Each run below is a few steps of one of 7 hidden systems, one row a step.
run 1, z_210:
[[ -5 -21   7  -2  -4   6 -41  14   4  -2  -7   4  -6 -23  11  12  18 -11
    6  -2 -11  -8]
 [ 15  -9  -2   9   5  -3   1  -6 -20 -33 -15   1 -18   2   9   4  -8  21
    7  -8  17  23]
 [ -1  34   4  10   2   9 -21  -1  19  -5   9  14   5   1  -8  -3  29   0
   21   0  15   5]
 [-13  12   7 -24 -13 -22  11 -12   3 -11   4 -28  -8   3 -12  20  -7  -1
    4 -15   4  18]
 [ -8  18  -8  10   1   3  11  -9 -11  11   5  -7  27  29 -11 -22   0   7
    1   0  16 -21]
 [  1  -3  14 -12 -21 -18   0  13  23  19   4  -7  -1  -2   6  -2  -7 -25
  -18 -11 -14 -20]
 [  6 -38   2  -2  -5   9  24   4 -34   5   0   4   3   2   4 -13 -11  -2
    6   7   8  -8]
 [  9 -23  10  21  15  -2 -33  11  23  12 -13  21   4  -7   5  -1   0  -6
    3   2  -2  -8]]
run 2, z_987 (8 x 22):
[[ 12  14  17 -11  -6 -10  13   7   7 -18  -1  19 -26 -18  16   2   9 -18
   -9 -15  -8  10]
 [-14 -27   2 -10   2  14  -5  -4 -38 -11   1  -5   4  -9  -5   7  13   5
   24   4  10   3]
 [  0  13   0  14   1 -20 -37  -1  15 -17 -20 -15   0  11   5   7  -3  10
   -9 -20   5  -3]
 [ 13  22  12  -5   0   1  24  -2   9 -12  13  22 -14  -6  -5   0  12  -4
   21  -1  18  26]
 [-34  -8   2 -15   6   0 -11 -11 -12  10   7 -20  21   3 -22  15   8  -1
   17   2   1  -5]
 [ 12  17   2  13  -7 -26   8  -6  13  -4  -9 -11   2  28  -1 -11 -20   7
  -13 -21  16  -5]
 [ -3  12  19  -6   7   7  23   4   1  10  16  32   5  -6  -4 -13  20 -25
   12   0   4  -7]
 [-19 -39   9 -14   3 -17   0  -5 -15   9  -9 -19   9   1  -8  14 -18  -6
   -3  -8  -7  -9]]
run 3, z_730, 8 rows:
[[  6   2  16  13   0 -14 -20  12  10  -1 -14  14   3   5  15 -16   5 -16
  -15 -22  -1 -27]
 [ 14  -5  -2 -18 -30  13   7  11  -6 -11  12  -4 -24 -24  13   4  11  -4
    9   8  -3  14]
 [ -2 -35  -3  17  19  11 -23   0  -3  12  -7   8  14   1 -10   3  -4  12
   21  15  10   2]
 [ 19  28   5  14   8 -17   1  -3  28 -16  -7  14 -16   5   3   2  -6   7
   -4 -12   9  21]
 [-20  22  -8 -18   3  18  18  -9  -8   5  22  -4   7  -7 -14   7  18   0
   13  18  -5  11]
 [-17 -13  -4   3  11 -20  -9 -10   3  12 -12 -24  17  19 -11   9 -25   8
  -15  -7  -6 -12]
 [ 14  28   2   3 -19  -4  22   6  -6  -7   3   7  -3  12  14 -27   6  -9
  -15 -12   6 -17]
 [-14 -23   7 -21 -13   9 -12  11  -4  13   9  -3   0 -24   3   9  15 -21
    3   7 -19 -13]]
run 4, z_244, 8 rows:
[[  8  20  -8  -5 -32   6 -18  10  -6 -23   1 -17 -15  -7  18  -2  17   2
   -4  -8   0  -4]
 [ 11  -3  -2  -6 -39  17 -13  12  -6  -6  14  -8  -9 -11   8  -6  22  -3
   23   6  14   0]
 [ 14 -14   6   0 -25   3 -24  12  27   9  10  -5  -8 -10  -3   6   6  -3
   27   7  14   9]
 [ 19  -1  -1   9  -2   7   2   4  33  19  14  13  -2  -2 -12   0  -2   3
   24  19  14  20]
 [ -9   6  -2   1  17   3   1  -5  33  30  14   6  12   0 -23  10  -3   0
   10  19  -6   9]
 [ -4  19 -11   8  15  -6  14  -5  27  26   4  -2  14  16 -12  -3 -17   3
  -19  11 -12  -6]
 [-13  17  -6   6  16   5   9   1   1  18   0   9  18   8   3 -15   0  -8
  -28   4 -22 -29]
 [ -4  -7  -5  -5  -2  -1   7   7 -10   7  -9  -2   0  -3  18  -7  -9 -10
  -37  -3 -30 -26]]
run 5, z_199, 8 rows:
[[  2   9 -16   6   2   1 -30   5  35  10  -4 -11  -5  -8   3  14  -6   9
  -16  12 -22   4]
 [  7  27 -28  -5 -14  20   9   1  10   2  14 -12  -8  -8   4   2   2  13
  -11  23 -16  12]
 [-19  13 -17  -9 -12  11 -21   2  12  18  12 -27  13  -2  -8   8   9   1
   -6  14 -18 -14]
 [ 14  14 -19   4 -27   4 -10  13  20   9   1 -16  -6   1  16  -9  -6   3
  -25   5 -16 -14]
 [  5   5 -15  -2 -18  29  -5  14   8  18  19   1   2 -14   5  -8  16  -4
    2  27 -13  -9]
 [  5 -20 -15   2 -23   6 -24  10  20  21   4 -25   1  -3  -2   7 -10   7
    2  17  -8  -3]
 [ 18   7 -25  20   3  20  -7   8  22  14   1   5  -1  -1   7  -7  -8  15
  -12  26 -12   1]
 [ -4   6 -13 -12  -4  11  -4   4  28  21  17  -8  -5 -17  -9  18   2   1
    1  25 -22  13]]
run 6, z_730 (8 x 22):
[[-13  -1  14 -21  -9  -9  -6  -6 -18 -25   1 -12 -10 -10  -3  18  15  -5
   20 -17  10  14]
 [ -9 -17  11   0  -1 -10  -5 -11 -22 -10  -4 -11  11  15 -15   3   0   6
   28 -12  31   3]
 [ -1   8  29  -4  -5 -27   3  -5   6 -10   1   6  -1  10  -8  -1   6 -15
   17 -28  25   2]
 [ -8  -9  18 -25 -15  -9  25  -6  -9   3  17  -6  -2  -2 -16   7   3 -14
   25  -6  16  11]
 [ -6 -31  23  -2  10 -20  17  -7  -5  12  -3   6  11  13 -16   0 -17 -10
   13 -11  16  -2]
 [  8  -1  26  -8   5 -20  37  -2  -2  -7   0  21 -10   0   1  -5  -7 -19
   -1 -19   8   6]
 [-14 -22  16 -22  14   0  30  -7 -25   0   4  13  -3 -15  -6   8   0 -13
    7   0  -7   7]
 [ -5 -27  13   1  25 -17  13  -9 -24 -13 -20   9  -2   4   2   4 -18   2
   -8 -16   2   4]]
run 7, z_210:
[[  3   8  11  -3  -6 -24  -9   3   2 -19 -19  -6 -13   0  18   3  -6  -9
  -26 -28 -10  -9]
 [  2   1   5  -1 -13  17   8   4 -35 -15   6  10   3   0   9 -21  23  -6
   13  -4  17 -13]
 [ -5 -16  16   1 -11 -18 -42   6  12  -6 -12 -13   0  -1   1  12   5  -7
   10 -20   8  -8]
 [ 21   5  10  10  -5 -12  24  -5 -11 -20  -5  10 -10  16   3 -15  -7   5
    9 -17  30  12]
 [-13   6  20  -4  -2  -3 -15   2  17  14  14   9  14   0 -16   0  23 -20
   27  -4  14  -9]
 [ -7 -14  15 -10   6 -31  20 -13  -5  -5  -9 -12  -2  13 -10  11 -25  -3
   -3 -21   8   8]
 [ -4  10  10  14  18   3  15   0  -4  14   3  28  21  15  -5 -25   8 -12
    0  -1   8 -24]
 [-13 -19  23 -22   0 -19   2   5   4   4  -4   2  -7 -17   3  14  -2 -28
  -11 -16 -20  -7]]
run 8, z_250, 8 rows:
[[  1 -19  12   8  -8  -8 -46   7   2 -14 -15  -5  -5  -6   8   9  11  -1
   13 -16  10  -3]
 [ 19   3   2  13  17   8  27  -2 -18 -18  -5  32 -11   0  11 -15  -1   6
    1   1  10  12]
 [-26   9  -2  -2  22  14 -27  -6   1   1   4   4  13 -12 -13  16  24   3
   16  10  -5   6]
 [  4  19  -2  -1  -2 -18  13 -16  -7 -24  -5 -17  -7  18  -6   6 -12  18
    2 -17  19  20]
 [-16  33   2  -1   9   6  12  -1   3  15  11  11  20   9  -5 -16  14 -14
  -11   1  -7 -23]
 [-11 -10  17 -28 -26 -17   0  -1  -6  -5   7 -23  -6  -7  -6  14   5 -15
   14 -16   7   2]
 [ 11 -15   4  18  -4  -1  14   4 -16  10  -4   9  15  22   3 -30 -10  -2
    0  -4  19 -24]
 [ -2 -11  25  -2   7  -6 -24  10  20   3  -2  23  -6 -19   3   9  18 -22
   11  -9  -3  -1]]
run 9, z_199, 8 rows:
[[ 17 -19 -10   7 -21 -15   5   3  11  11  -7 -25  -3  16   2  -3 -33  11
  -12   0   4  -2]
 [  2   9  -5  13  25  21   8   6   9  18   5  33   8  -6   2 -13   9  -4
   -9  20 -14  -7]
 [ -5 -23   2 -25 -15  -9   6   1  12   9   8 -21 -13 -16  -6  25 -14  -6
    2   4 -13  16]
 [ -2  -1 -25  17  17  14   3  -4 -20   1 -11  -5  13  12   6 -11 -13  23
  -21  13  -9 -11]
 [ -8   8   8 -12   7  -2 -18   8  23   0  -1  11 -12 -27   8  18  14 -18
  -11  -2 -29   3]
 [  5  -3 -23  -9 -25  13  12  -1 -27 -14   4 -28 -10   0   6   0  -5  19
   -1   9   1   8]
 [-17   9  -4  14  13   9 -43   3   8   5  -7   2  18   0   0  -1  19   0
   -2   1  -8 -20]
 [ 27  14  -2  -6 -32  -6   0  10  20 -13   4  -8 -28  -8  14   3  -2   1
   -3  -4   2  16]]
run 10, z_393, 8 rows:
[[ 18  29 -14  -6 -27   7  23   4  -4 -15   8  -8 -18   0  14 -10   1   6
  -12   1   0   6]
 [-15 -12  -4 -11 -17  12 -25  -1 -10   2  11 -23  10  -4 -12  12  18   4
   29   7  12   3]
 [ 21  -3  -1  21 -11 -21 -13   2  26   4 -12 -11  -1  22   1  -6 -23  10
   -6 -11  15  -2]
 [ 13  24  -1   0  -9  18  25   3   8   8  24  18   0   0  -6 -16  15  -3
   18  16  13   8]
 [-19 -23  14 -15   4 -14  -6  -5  16  21   6 -11   8  -3 -22  22  -7 -11
   16   1  -1   6]
 [ 10  -4   0  24  24  -6  18  -4   0  11 -11  20  12  22   0 -20 -21   5
  -15  -1   5 -12]
 [-11  22   8 -15   8  11  11   5   9   7  15  23  -2 -20   1   1  21 -23
   -5   6 -22  -3]
 [-15 -40   5 -15   5  -9   8  -4 -25   2 -11 -13   2  -5  -1  13 -18  -3
   -9  -6 -12  -6]]
run 11, z_250, 8 rows:
[[ 17  33  -1  -5 -12  -8  20  -3  25  -7  12   0 -18   1  -4   3  -2   3
    4  -1   8  27]
 [-12   6 -10  -9  -5  13  20  -4   6  31  23  -8  18   7 -20  -3  -2  -2
    7  24  -3  -4]
 [  5  -6   7  -3 -24 -25 -13   3  30  14   1 -26  -1  10  -8   7 -16  -4
    2 -10   8  -1]
 [ 18 -15   6   2  -3  -5  35   9  10  22   4  18  -3   3   5 -17 -20 -15
  -15   6  -7  -9]
 [ -8 -39   4  -6   3   3 -23   9  12  21  -3  -3   1 -18  -2  18  -6  -9
    2  10 -18  -4]
 [ 21 -25  -8  17   8  -9   1   0  -2 -10 -21  -1 -14   4  12   2 -31  18
  -15  -2  -1  11]
 [ -3   9 -12   8  26  16 -10   4   9   4  -7  19   0 -15  11   3   5   2
  -23  15 -30  -3]
 [ -8  -1 -18 -16  -6   4  -6  -6 -12 -21  -4 -27 -17 -14   5  23  -3  18
   -7   4 -14  21]]
run 12, z_987 (8 x 22):
[[-17  -2   7  14  25 -17 -33  -5   4  -3 -22  -1  15  11  -2   6  -2   1
  -11 -17  -3 -15]
 [ 14  13  14  -1  14 -13  32  -7   1 -18  -3  24 -19  -2   3   0  -8  -2
   -2 -11   6  23]
 [-32  -2   3 -11  23  12  -3 -11 -32  -5   1   3  17  -6 -10   7  18  -2
   10   2  -5  -7]
 [ -2  11   2  -1  -2 -28  -2  -7  -4 -21 -18 -21  -6  15   6   5 -16   6
  -23 -27   0  -3]
 [  7  19  13   1   0   9  17   2 -18 -18   6  27  -4  -3   7 -17  25 -10
   13  -8  15  -1]
 [-27 -18  17 -23  -3 -15 -17  -4 -11  -4  -3 -18   3 -10  -6  21   7 -14
    7 -16  -6  -4]
 [ 18  -1   5  20  -1 -14  -2  -4  -7 -20 -14   1  -3  22   4 -11  -9  13
    9 -19  32   5]
 [-13  19  21  -5  19  -3  -9  -1  15  -1   7  26   3 -11  -8   6  25 -19
   14  -7   0   2]]
run 13, z_244 (8 x 22):
[[ -7  -1   0  -7 -21  14 -16   0 -14  -8  14 -12   5  -3  -9   2  25   2
   35   4  22   3]
 [ 13   9  11  -1 -25 -17 -17   5  35   0   6 -10 -11   1  -5   9   2  -4
   19 -10  17  15]
 [ 10  10   6   4  -7   9  20   1  15  18  22  15   7   6 -15 -12   8  -5
   28  13  22   8]
 [-14  -6  15  -6   7 -16  -5  -2  34  30   8  -2  12   2 -21  12  -6 -15
    6   1  -5  -2]
 [ 12   5  -1  14  12 -10  28  -2  19  22   1  13   8  20  -7 -16 -25   0
  -13   4   2  -5]
 [-22  -3   8  -2  32   1   7  -2  -5  16  -4  20  18  -3  -2  -3   2 -14
  -15   2 -21 -21]
 [  1 -13  -6  -2   7 -13  17  -1 -10   0 -16  -8  -4   4  11   0 -29   2
  -37  -7 -22  -9]
 [ -4 -10  -6  14  18  13  -5   0 -38 -16 -17  12   7   2  16 -13   5   7
  -12  -3  -4 -17]]
run 14, z_393:
[[-12  -4  23  -9   8 -19   2   4   1   3  -9  13   2  -6   8  -2   2 -28
  -20 -21 -17 -22]
 [  1 -17  12  -6   3   4  19   4 -38 -17  -7  18  -6  -8  17 -12   6 -12
   -8 -12  -2 -13]
 [ -6  -7  15  -3   8  -2 -27   4 -14 -27 -15  12 -12 -19  14  10  19  -8
    3 -18  -5   1]
 [ 11   2   0   0  -2 -10   6  -6 -21 -39 -15  -5 -22  -1  14   6  -5  13
   -5 -18   8  18]
 [ -9  29  -6   1   2   6 -16 -10 -13 -30  -1  -7  -2   2  -2   6  22  15
   16  -7  15  13]
 [ -5  23  -2  -8 -19 -21  -5 -11   6 -15  -1 -33  -2  16  -7   9  -6   9
    0 -18  13   8]
 [ -1  24  -4   6 -19   2   4  -5  -8   1  10 -14  16  26 -10 -19   9   5
   14  -5  28 -12]
 [ -2  10  18  -8 -26 -16  -7   4  24  16  14 -10   8   9 -11  -5   8 -20
   13 -13  14 -13]]

Which system made each run below?
run 15, 2 rows:
[[  1 -10  26 -10  12 -27  12  -6   8 -12  -5  12 -15  -7  -6  17  -8 -11
    8 -20   7  22]
 [ -6  -8   7  -2  15  -6  31 -17 -21  -3   2   0   8  17 -18  -1 -12   9
   17  -3  23  14]]
 | z_244
run 16:
[[ -4   2   5   1  -9  -9  -5  -2 -34 -26 -14 -10   3  13  12 -12   6  -1
   -6 -25  11 -19]
 [  5  19  13  -4 -24  -7 -15   7  -6 -25  -1   0  -9  -3  14  -7  24 -11
    7 -23  14  -7]]
 | z_393
run 17 (2 x 22):
[[-18  -3  -1 -13 -23   2 -17   4  10  24  16 -24  17   3 -15   3   9 -11
   13   5   0 -17]
 [ 27   7   4  18 -16 -10  -4  13  35  16   0   7  -2  11   7 -17 -10  -7
   -8  -3   8 -10]]
 | z_244
run 18 (2 x 22):
[[ 13   9  -5  19  20   1  13 -13  -3 -13  -5  13   0  16  -8  -4  -8  23
   13   2  24  23]
 [-20  37   3  -1  26  -2  -4 -10  23   7   8  11  10   0 -16  10  13  -4
    1   4  -8   6]]
 | z_250
run 19, 2 rows:
[[  9 -48  13  -4  -5   2  -5  13   2  14  -2  12  -8 -19   6   6  -6 -14
    8   7  -5   0]
 [ 11 -29  -9  26  22   4 -26   2   6   1 -19   8   0   0   3   6 -14  19
    2  11   1   8]]
 | z_987
run 20 (2 x 22):
[[  8   2  25 -16 -24 -17  15   8   0 -10   4   5 -15  -6  10  -5   7 -25
    0 -23   5  -5]
 [  7 -39  17  -5 -14  -3  12   4 -18   7   4   3   4   2  -5  -7  -4 -11
   25  -4  23  -5]]
 | z_244
run 21 (2 x 22):
[[ -8 -23  12 -20  -7 -12 -13   8  11   5  -4  -7 -14 -23   6  21  -3 -18
  -10  -6 -25   0]
 [ 25 -20 -15  20  -4  10  14   2 -13  -1  -5   1  -1  14   4 -15 -19  22
    4  13  17   6]]
 | z_244
run 22:
[[ 11  12  14  14   6  -7  25   2   6  11   2  25  10  19   0 -27  -4 -12
   -4  -8  14 -16]
 [-15  -3  26 -22   3  -4  15   3   1   9  14  18   1 -16  -7   4  17 -31
   11  -5  -6  -4]]
 | z_393
run 23:
[[ -6  32  13 -15  -4  -4  13  -5  19   1  20   6  -3  -4 -15   7  18 -11
   19  -1   9  16]
 [-18 -16  11  -8   9 -20  16 -15 -10  11   0 -15  17  20 -22   6 -17  -1
    8  -9  12  -2]]
 | z_393
run 24, 2 rows:
[[ -8 -18  -2  -1   2  11 -26  10  24  29   6   0   9 -15  -5  11   5  -9
    3  19 -18  -7]
 [ 30   0 -18  19  -7  -1   9   3  20   5  -5  -4 -10  11   5  -7 -28  20
  -11  10   4  13]]
 | z_730
run 25 (2 x 22):
[[  7 -33   9  -7  18  -8  28  -4 -11  -3  -8  13 -14  -9   0  10 -22   0
   -2   2  -5  20]
 [ -9   3   0  16  39  17 -11  -2   2   7  -3  31  13  -4  -5  -2  13   3
    7  13  -5  -1]]
 | z_210
run 26, 2 rows:
[[-19  -2  12 -11  16 -19 -12  -3  -7 -15 -18  -3  -5  -9   8  15   1 -11
  -22 -22 -21  -9]
 [ 13  -2   5   4   3   1  17  -4 -32 -35 -11  11 -14   1  12  -7   2   9
    5 -13  17  13]]
 | z_987
run 27, 2 rows:
[[-20  20   7 -15 -10  -2   7 -12 -18 -10  14 -14  12  11 -16   0  18  -2
   21 -10  20  -1]
 [-12  11   7   1  -9 -26 -10  -5   7   6  -6 -23  16  25  -8  -4  -9  -5
   -8 -22   9 -21]]
 | z_210
run 28 (2 x 22):
[[  6  15   0 -17 -24   1   9  -4   8 -11  18 -15 -15  -6  -8  12   9   4
   24   4  14  28]
 [-18 -12   3   5  12  -3  -5 -10   4  23   6  -5  27  18 -27   1  -4   3
   22   7  17  -6]]
 | z_730
run 29, 2 rows:
[[ 21  19 -18  16 -17  12 -18  13  31  10   5  -1  -5   0   9  -9   2   8
   -6  16  -4  -1]
 [ 10 -16 -13 -12 -23  14  12   5  11  20  21 -15  -7  -8  -9   6  -7   3
   14  24  -1  15]]
 | z_393
run 30:
[[  9 -16 -20  10 -18   6 -14  -3 -10  -2  -2 -29   4  13  -5   2 -13  27
   13   9  17   5]
 [ 27  17  -7  17 -17  -2  -6   9  40  12   6   2  -5  10   2 -11  -6   5
    2   7  11   5]]
 | z_210
run 31 (2 x 22):
[[ -8  10 -27   4  17  28  13  -8 -24  -4   3   1   7  -2   0  -3   4  21
   -8  23 -12   4]
 [-20   5   3 -12   1 -12 -32   2  19   0  -6 -18  -1 -12   0  23   5  -7
  -11  -9 -22  -2]]
 | z_199
run 32:
[[  4 -37   3 -11 -19   6   6   2  -7  12  12 -13  -2  -5 -11   6  -5   1
   30  13  16  12]
 [ 12 -11  -1  26  18  -8 -10  -4  27  16  -8   8   9  17 -12   0 -22  14
    6   6  13   7]]
 | z_210
run 33, 2 rows:
[[ 16 -21  10  -5  -2 -12  31   4  21  24   7  10  -7  -2  -5  -1 -25 -11
   -2   7  -2   8]
 [ -6 -27   2   3  26  13  14  -1  -1  26   5  21  11  -4 -12   1  -8  -4
    9  22  -6   2]]
 | z_210
run 34:
[[  0  -8  12 -12  -6 -29  27  -3   7   9  -3 -10  -2  10   0   0 -26 -13
  -22 -15  -8  -7]
 [  4 -14   8  -8  -4  10  35   7 -26   7   7  18   1  -3   9 -20   2 -18
   -6   2  -4 -19]]
 | z_730
run 35 (2 x 22):
[[ -8 -20  -5 -17 -15  -6 -23   6   9   5  -4 -26 -10 -17   6  21  -7  -4
  -12   1 -24  -1]
 [ 22 -16 -21  23  -6  17  -2   7 -17  -6 -11   0  -1   9  15 -17 -11  22
   -5  11   8  -5]]
 | z_393
run 36 (2 x 22):
[[  9 -18   4   0 -11  16  15   9 -37  -9   0  15  -3  -5  17 -20  10  -8
    3   0   6 -16]
 [  1 -15  18  -2  -1  -7 -34  10   7 -16 -11   9 -14 -22  10  16  14 -10
   10 -14  -2   6]]
 | z_393
run 37, 2 rows:
[[ -2  41   1   6  10 -20  -9  -9  31  -7  -4  -5  -1  12  -7   8  -3   6
  -10 -12   0  10]
 [-11  19  -8 -15 -11   4  37 -11 -18   5  18 -16  10  14 -13  -8  -1   1
    1   6   6  -1]]
 | z_393
run 38, 2 rows:
[[ 13 -27   9   6 -12  -6  14  -1  -2  14   6  -1   7  16 -12  -9 -13   1
   25   1  31   2]
 [  6  -9  19  16  18 -11 -10   5  33  20  -4  27   7   4  -9  -3  -4 -12
    8  -2   7  -3]]
 | z_250
run 39, 2 rows:
[[-11   7  -3   4  13  26 -19   4 -18 -14   1  20   3 -17   7  -1  33   0
   11   8  -5  -3]
 [  1  13  -5   2  -3   3 -10 -10 -16 -30  -3 -10  -7   3  -4   9  11  19
   23  -6  23  23]]
 | z_250
